Where one turn sends some rows of the set: a few examples, then the rows asked
Kar: -0.37 -1.45 +0.92 -1.43 +2.47 +0.03 +2.77 -1.93 +2.98 -1.33 -1.33 +1.95 +0.87
Koloz: +2.17 -2.84 -3.44 -0.61 -1.13 -0.49 +0.80 +1.11 +0.47 -2.78 -1.17 +0.82 -0.48
fir: +1.11 +0.20 -1.70 -2.33 +3.18 -1.72 -0.56 -1.31 +3.52 -0.90 +1.04 +0.27 -0.05
boda: +1.68 -0.45 +0.86 -0.64 -0.67 -2.59 +1.76 +1.46 -0.92 +1.61 -0.43 +4.84 +1.85
kudit: +1.26 +0.03 -0.25 +1.66 +2.08 -1.97 +3.49 -0.26 +0.44 -1.18 +1.51 +2.76 +3.35
Devis: +0.94 -0.85 +1.63 +3.07 +1.82 +2.00 -1.20 -0.63 +0.63 +2.40 -0.52 -0.81 +0.33
Gonu: +1.14 +0.72 +0.69 -1.92 +1.43 +1.74 -1.66 -0.84 +2.64 -1.53 -2.67 +1.17 -0.34
nul: +1.39 +1.88 +3.41 -0.80 +0.80 -2.10 -0.98 -0.77 -3.04 +1.06 -0.27 +1.66 -1.03
Zokas: +1.15 -0.96 -1.00 +1.60 +2.96 -1.92 -2.13 +0.97 -2.49 -0.34 +1.26 +4.15 -1.97
Sobor: +1.53 -1.05 -0.88 -1.00 +3.46 -2.18 -0.83 +0.76 -2.80 +0.26 +1.72 +4.38 -2.00
mazo: +0.42 -1.71 -0.05 +0.03 -1.82 -3.10 +1.13 +2.06 -0.82 +1.79 +0.46 +3.38 +2.04
gur: +1.55 +0.85 +3.62 +0.60 -0.26 -2.81 +0.14 -0.99 -3.20 +0.27 -0.95 +0.65 -1.97
Vaz: +2.26 +2.42 +0.98 +3.01 +0.29 -1.89 +1.44 -1.04 +1.56 -1.76 +0.07 -0.51 +1.64
Vir: +3.58 +0.05 -3.11 -1.47 +1.52 -1.68 -1.31 +0.24 -1.79 -2.47 +0.82 +0.20 -1.83
favu: -0.62 -0.20 +2.39 -0.77 -0.04 +2.04 -0.68 -0.45 -2.55 -0.75 -1.54 +0.13 +1.29
faka: +2.39 -3.66 -2.03 +0.13 +1.47 -0.13 -0.76 -0.28 +0.31 +1.75 +0.63 -1.47 -2.23
vin: +4.07 -2.11 -0.46 +3.09 +1.40 -0.95 +2.98 -0.57 +2.03 +1.45 -0.71 +0.51 -0.15
Sudo: -2.25 -1.81 +0.01 +1.28 +2.57 +1.23 -1.23 -0.79 -1.26 -1.74 +1.43 -0.36 -0.11

Vaz turns into -> Sudo
boda turns into -> nul
faka turns into -> vin
Now find these:
Vir turns into -> kudit
mazo turns into -> gur
Gonu turns into -> fir

